In the rows, 100 means zero.
A: rows in 4 groups, each row roughly a mix of its group's directions (some rows in no group):
A (108 x 10):
97 109 82 105 115 122 80 68 106 78
86 77 92 85 117 108 64 80 101 98
96 122 103 74 104 92 101 133 116 78
121 120 102 101 75 121 124 98 125 94
100 64 108 97 110 83 76 123 86 101
105 92 77 100 118 103 57 104 84 105
98 88 92 128 95 114 88 67 124 89
98 118 112 117 93 82 136 124 97 90
124 83 94 82 81 107 79 97 114 129
100 133 109 78 96 94 134 109 90 110
96 126 95 99 123 108 97 75 119 70
101 87 110 85 88 88 99 139 77 118
93 56 110 99 102 75 93 97 119 104
112 70 93 78 89 106 76 80 114 114
110 104 63 99 118 112 74 80 105 93
115 125 82 82 91 126 76 82 100 99
103 140 91 110 120 125 98 113 95 109
106 82 100 93 118 114 67 128 85 108
101 113 83 114 109 109 103 59 120 86
97 91 98 75 72 124 109 109 70 99
96 105 116 116 96 74 131 128 102 91
121 73 104 87 70 85 107 99 121 113
101 131 107 86 101 87 130 106 74 90
105 107 105 101 107 128 123 83 131 80
97 117 87 105 108 119 100 66 119 74
101 65 112 129 103 80 94 88 98 83
72 80 101 109 125 74 88 111 81 103
99 107 104 76 70 93 134 118 96 98
118 111 86 77 96 121 76 71 89 103
103 110 82 127 98 117 94 68 115 81
95 83 120 75 96 86 104 130 93 125
109 143 94 92 105 104 131 106 94 104
108 125 103 96 79 92 136 114 94 81
101 79 123 95 90 85 119 119 104 132
98 57 114 103 105 82 79 115 93 100
98 127 100 91 118 92 96 112 132 73
110 76 103 73 102 98 66 84 85 109
91 88 129 86 82 75 125 103 86 108
113 96 102 84 86 85 130 133 106 116
94 110 112 126 93 95 128 133 115 96
81 67 106 120 118 86 103 75 108 94
110 89 83 94 121 99 62 123 91 110
102 112 115 81 98 85 118 139 117 95
116 70 107 71 88 99 78 79 99 105
88 92 113 103 119 82 82 140 105 112
104 136 75 100 104 121 95 77 89 93
110 135 104 95 85 99 119 133 92 96
98 114 74 94 94 107 102 57 95 85
100 58 112 81 95 80 83 90 97 103
87 70 127 104 97 83 124 114 114 107
127 103 114 82 98 116 70 119 91 117
104 98 102 144 111 108 113 83 104 123
106 144 98 89 107 102 130 102 92 98
73 84 109 119 121 78 109 125 100 105
99 94 83 123 93 122 83 72 124 95
94 109 108 111 78 75 136 81 106 106
98 98 116 116 90 115 134 70 113 97
85 85 109 68 100 87 78 116 76 92
104 141 81 111 95 120 116 90 102 89
110 95 102 78 81 88 124 135 95 115
98 64 109 113 113 83 75 100 95 79
99 93 104 115 128 129 72 84 108 87
87 86 119 108 125 96 112 129 116 122
100 67 92 84 96 104 83 64 110 100
93 130 75 92 77 123 98 85 86 95
108 103 113 119 93 100 135 88 127 120
103 89 91 119 96 124 108 57 97 103
92 102 117 73 111 77 101 116 71 83
105 75 129 116 104 92 106 121 95 128
119 120 87 107 97 107 123 126 87 126
98 62 109 95 108 87 74 124 93 107
104 90 107 82 88 87 104 141 83 118
111 128 85 97 93 132 103 74 85 95
105 117 109 77 108 86 121 131 79 112
93 57 113 98 103 85 74 113 96 102
83 60 110 96 107 72 95 100 114 93
80 85 96 102 122 79 74 102 70 101
92 137 104 123 115 106 116 119 85 94
82 81 108 118 130 91 75 114 106 115
103 66 96 85 85 94 101 65 110 89
96 89 89 126 85 115 87 66 117 89
86 80 117 107 121 83 93 133 94 116
87 115 99 116 97 107 105 56 107 80
94 67 106 114 110 88 74 87 100 74
113 98 89 76 99 108 70 69 83 102
97 113 92 114 110 116 102 60 119 80
94 64 121 89 105 79 88 122 91 107
89 89 111 122 104 126 89 63 89 94
98 91 119 89 79 84 117 132 83 117
92 112 105 92 117 99 72 140 96 110
83 119 112 122 114 86 122 125 91 84
85 128 109 112 117 93 110 134 87 89
103 63 100 92 85 86 109 70 114 93
103 141 87 109 116 121 90 112 84 104
88 121 103 116 132 111 106 128 101 117
106 87 105 85 92 84 98 140 83 121
101 88 108 84 100 95 81 142 80 111
99 132 77 102 103 123 114 73 107 93
97 98 82 122 94 119 82 68 117 84
111 116 105 86 105 95 123 134 92 127
76 78 101 104 122 74 82 106 78 103
113 81 102 88 69 85 127 84 111 89
108 144 99 107 96 113 116 119 85 98
107 113 91 125 113 113 107 75 134 92
101 108 74 108 115 113 75 67 105 86
79 75 106 100 121 93 124 88 126 113
69 106 95 126 120 79 109 118 87 94
111 109 85 77 110 121 79 68 91 108
the three rows of each list that fit no group, in list order (the others fit one group, some only roughly):
- K429: 93 109 79 98 91 123 93 63 85 83
- K598: 93 65 116 118 89 75 113 102 119 97
- K816: 91 64 116 113 102 76 97 121 116 102
- K912: 100 72 100 88 107 94 73 131 90 117
- K171: 109 141 74 106 100 119 110 92 94 93
- K837: 107 118 76 97 114 115 98 78 128 78
- K867: 95 128 89 108 88 107 113 68 95 73
- K937: 91 134 96 124 113 111 116 127 101 102
- K495: 102 110 80 88 110 111 71 68 87 86
- K583: 104 141 97 96 91 108 120 115 83 82

K598; K816; K495
- K705: 97 136 96 117 100 126 121 109 82 103
- K850: 97 115 104 122 90 100 126 65 109 84
- K89: 98 57 119 101 93 86 91 115 103 118
- K918: 106 76 99 96 114 96 65 112 71 108
- K424: 104 64 116 101 105 87 72 114 83 109
- K257: 108 104 111 86 94 95 126 129 103 134
- K7: 113 138 97 99 99 118 97 128 87 116
- K916: 91 123 87 123 78 92 121 107 95 73
- K250: 123 97 85 87 82 124 90 69 103 115
- K901: 94 116 115 120 112 87 109 142 99 108
- K846: 89 77 115 72 112 84 82 126 90 104
- K560: 84 109 89 103 110 119 72 74 93 74
- K473: 84 62 123 87 101 82 80 103 101 96
- K117: 88 76 113 68 106 91 74 118 97 107

K705; K918; K424
- K43: 98 106 90 102 115 94 78 92 79 59
- K827: 105 58 112 118 102 86 94 118 105 116
- K176: 98 65 106 78 84 72 101 100 113 88
- K894: 106 104 115 101 81 87 128 135 117 106
- K862: 112 110 107 77 77 82 102 137 108 97
- K11: 104 134 83 75 109 119 77 95 102 92
- K213: 100 97 104 74 82 85 106 139 84 107
- K198: 102 62 120 97 80 74 100 110 105 96
- K168: 92 101 127 74 100 73 119 104 79 88
- K667: 108 135 95 99 99 108 88 118 68 115
- K731: 105 72 105 98 104 104 76 123 75 123
- K803: 106 108 101 74 85 83 115 140 101 102
- K656: 92 75 120 79 100 77 95 124 79 105
- K676: 110 71 120 86 104 93 70 117 90 116

K894; K11; K667
- K573: 128 113 104 95 66 117 115 96 120 92
- K868: 106 109 102 74 92 94 84 135 75 111
- K66: 74 69 103 94 123 87 79 91 106 87
- K419: 95 119 98 113 103 122 122 73 130 104
- K356: 106 82 128 99 104 90 89 139 99 115
- K924: 101 73 117 89 110 86 71 119 84 114
- K252: 113 96 90 82 86 122 90 66 123 108
- K53: 106 59 105 105 88 82 110 82 121 107
- K968: 97 134 88 100 105 123 108 83 79 80
- K900: 96 63 99 124 89 97 77 81 100 88
- K690: 100 88 123 110 97 96 124 131 127 109

K868; K419; K252
- K285: 97 77 129 106 112 99 83 129 86 115
- K299: 105 99 102 80 107 89 100 141 76 116
- K468: 102 72 96 84 105 101 62 95 112 121
- K394: 114 80 120 83 71 97 114 82 121 108
- K173: 101 124 84 104 104 87 121 80 132 84
- K5: 91 65 120 106 95 73 97 124 100 102
- K264: 121 138 92 88 81 119 110 111 89 102
- K144: 103 141 80 104 111 127 101 89 95 101
- K270: 97 118 108 103 98 101 131 78 130 80
- K57: 77 76 103 79 111 81 70 91 95 93
- K813: 98 120 82 111 110 120 78 68 93 85
- K548: 98 97 86 90 116 108 56 115 83 96

K394; K57; K813
- K632: 96 116 106 112 85 95 126 64 99 79
- K123: 78 66 106 83 111 78 88 102 107 81
- K444: 82 67 118 97 113 80 84 120 101 114
- K27: 111 93 111 103 90 77 133 120 110 124
- K989: 83 82 119 112 109 67 113 125 107 96
- K872: 108 64 108 76 81 82 111 100 111 114
- K278: 94 95 100 99 124 112 55 111 91 90
- K902: 103 96 125 96 102 102 94 142 94 125
- K669: 122 130 94 91 98 135 104 89 113 108
- K265: 88 83 93 109 109 109 102 54 98 85
- K245: 102 128 85 114 86 117 116 69 111 91

K444; K872; K902
- K71: 103 130 82 115 104 114 104 65 110 88
- K801: 96 63 124 96 102 87 112 113 123 113
- K300: 102 128 72 109 96 127 92 77 106 90
- K779: 84 121 112 119 123 95 101 136 92 101
- K353: 90 140 80 120 114 111 102 103 86 91
- K447: 121 131 90 90 90 129 109 82 113 101
- K673: 90 139 95 104 118 119 93 115 79 93
- K913: 95 94 90 101 107 128 75 62 107 103
- K504: 106 92 81 115 121 123 74 73 101 97
- K698: 92 63 104 85 95 93 68 113 88 106
- K397: 104 133 71 104 104 117 91 90 86 78
- K82: 93 65 111 89 115 88 68 112 103 90
- K472: 84 87 117 102 105 66 117 124 105 83
- K417: 96 66 113 72 103 90 72 95 92 108
- K899: 95 89 83 116 90 105 75 78 82 70

K71; K913; K417
- K796: 100 84 106 91 75 96 105 123 80 134
- K679: 109 83 113 101 108 86 90 139 92 125
- K999: 114 136 87 80 89 116 116 86 102 114
- K445: 97 106 85 118 92 118 90 63 122 84
- K401: 94 99 86 115 114 113 64 70 91 94
- K732: 101 63 132 99 95 76 93 99 111 100
- K34: 118 120 87 89 82 122 114 71 116 92
- K405: 104 110 106 81 81 95 123 125 79 124
- K420: 109 138 88 94 100 130 89 105 83 104
- K354: 96 115 88 107 64 116 116 73 95 109
- K744: 118 128 88 121 91 103 133 100 83 106
- K621: 98 80 130 99 90 95 111 131 84 120
- K713: 101 112 63 94 104 113 79 72 97 85
- K564: 122 125 100 83 84 128 114 81 108 95

K999; K732; K564
- K764: 80 67 115 113 103 73 112 115 110 101
- K572: 101 64 114 66 90 89 94 101 91 89
- K114: 92 75 101 81 110 95 63 120 89 96
- K177: 93 57 126 101 98 81 93 102 109 105
- K876: 120 112 84 66 90 120 89 78 91 97
- K840: 96 125 84 93 109 131 91 75 83 87
- K553: 103 81 126 98 96 82 111 135 97 120
- K344: 106 95 81 115 90 111 116 56 101 106
- K953: 100 99 129 115 100 105 136 91 125 97
- K847: 97 92 116 108 94 78 125 137 87 109
- K291: 84 107 89 105 103 113 73 65 89 79
- K879: 98 64 113 95 115 90 79 123 111 115
- K855: 101 127 109 98 85 92 144 92 90 100

K572; K876; K847
- K22: 93 125 97 111 109 99 113 139 77 107
- K52: 102 137 81 104 109 120 104 80 112 81
- K982: 110 97 83 138 87 111 105 71 108 96
- K638: 100 59 118 86 98 94 107 90 124 112
- K568: 95 60 109 97 102 90 78 124 98 115
- K276: 93 121 100 107 99 98 120 70 129 80
- K452: 91 81 118 120 101 68 126 112 111 96
- K996: 103 108 87 108 106 116 82 60 113 79
- K566: 104 138 83 107 103 120 113 80 119 96
- K760: 101 86 118 99 108 78 83 135 88 121
- K383: 100 100 96 125 107 111 96 69 132 83
- K182: 84 94 119 112 109 69 113 132 104 93
- K954: 99 129 109 125 103 95 130 123 91 97
- K691: 123 131 100 101 88 112 104 128 101 123
- K108: 82 86 103 108 110 63 113 127 91 96

K22; K996; K108
- K490: 87 129 87 111 135 113 94 108 85 110
- K65: 100 83 103 94 105 104 69 123 68 115
- K851: 91 71 101 99 113 104 60 94 116 88
- K367: 97 83 121 98 99 80 95 138 88 118
- K893: 100 134 100 94 84 91 132 121 97 111
- K80: 98 63 101 76 100 87 73 100 111 109
- K703: 98 75 114 84 87 88 96 128 82 123
- K751: 105 146 82 110 102 120 105 98 93 92
- K162: 112 134 88 108 87 122 123 89 116 92
- K620: 74 68 102 115 106 75 93 97 81 110
- K976: 88 134 85 108 99 114 121 74 113 95
- K102: 97 68 120 100 86 82 123 108 124 99
- K308: 118 131 84 91 95 129 100 76 104 96
- K928: 93 129 89 98 115 106 80 84 117 70
- K61: 106 91 90 135 112 109 90 77 125 86

K893; K620; K976
- K380: 100 139 85 100 109 113 106 78 105 76
- K829: 117 142 91 108 89 114 122 95 104 99
- K237: 109 121 81 93 105 140 83 97 96 116
- K530: 106 84 111 101 77 73 135 101 111 89
- K97: 95 127 103 97 91 96 119 68 94 70
- K227: 95 139 97 79 89 103 126 101 81 98
- K943: 110 94 111 84 93 84 125 138 111 112
- K639: 105 136 72 89 102 114 91 105 79 86
- K282: 104 74 102 97 107 98 80 135 104 127
- K392: 98 60 126 103 100 81 99 110 110 115
- K294: 67 87 109 103 115 75 96 122 82 90
- K492: 100 70 129 107 93 81 118 101 117 119
- K87: 90 104 94 108 117 115 64 73 102 80
- K449: 110 114 104 92 95 92 129 128 81 125
- K670: 114 125 105 98 93 104 95 141 100 122

K829; K237; K294
- K58: 111 141 93 84 88 116 106 117 84 92
- K9: 104 114 105 89 80 78 142 105 97 92
- K275: 111 112 96 90 89 103 122 129 86 132
- K37: 100 97 78 107 116 115 61 91 105 78
- K995: 86 112 84 110 107 101 69 71 85 82
- K964: 90 124 81 102 117 115 81 114 70 89
- K864: 105 130 84 119 103 115 111 72 113 84
- K511: 90 64 97 80 107 95 72 81 109 95
- K261: 101 134 105 114 94 102 134 112 87 85
- K743: 102 126 76 110 96 122 121 75 97 86

K9; K964; K743
- K507: 96 61 115 84 108 81 78 102 93 111
- K259: 107 112 92 128 92 115 117 71 125 99
- K554: 100 137 85 85 124 105 107 104 77 111
- K189: 91 93 83 120 103 116 84 70 119 76
- K193: 103 110 104 118 108 100 124 72 134 91
- K289: 114 140 90 93 95 125 92 114 86 109
- K157: 85 84 118 65 116 90 78 115 106 98
- K51: 95 135 92 127 104 100 100 126 84 89
- K605: 93 81 112 81 77 82 118 77 113 118
- K136: 99 64 96 75 87 90 92 76 112 89
- K925: 102 62 115 103 110 77 90 123 87 105

K554; K189; K605
- K138: 110 80 101 92 104 82 86 135 87 125
- K409: 96 117 77 106 105 111 95 60 110 80
- K952: 90 60 104 80 104 84 78 95 114 98
- K149: 92 78 88 93 101 109 94 55 101 84
- K481: 100 106 75 101 104 102 80 62 99 76
- K70: 114 133 70 117 102 121 102 87 101 93
- K934: 112 126 71 87 93 116 83 88 77 96
- K358: 87 74 118 73 109 87 80 123 104 106
- K301: 108 87 116 94 100 82 107 141 97 123
- K857: 107 96 117 87 91 88 125 139 105 113
- K400: 98 79 97 88 112 106 57 104 106 122
- K90: 104 61 95 117 106 105 73 110 116 112
- K969: 101 63 114 82 107 90 96 114 105 129

K481; K934; K969
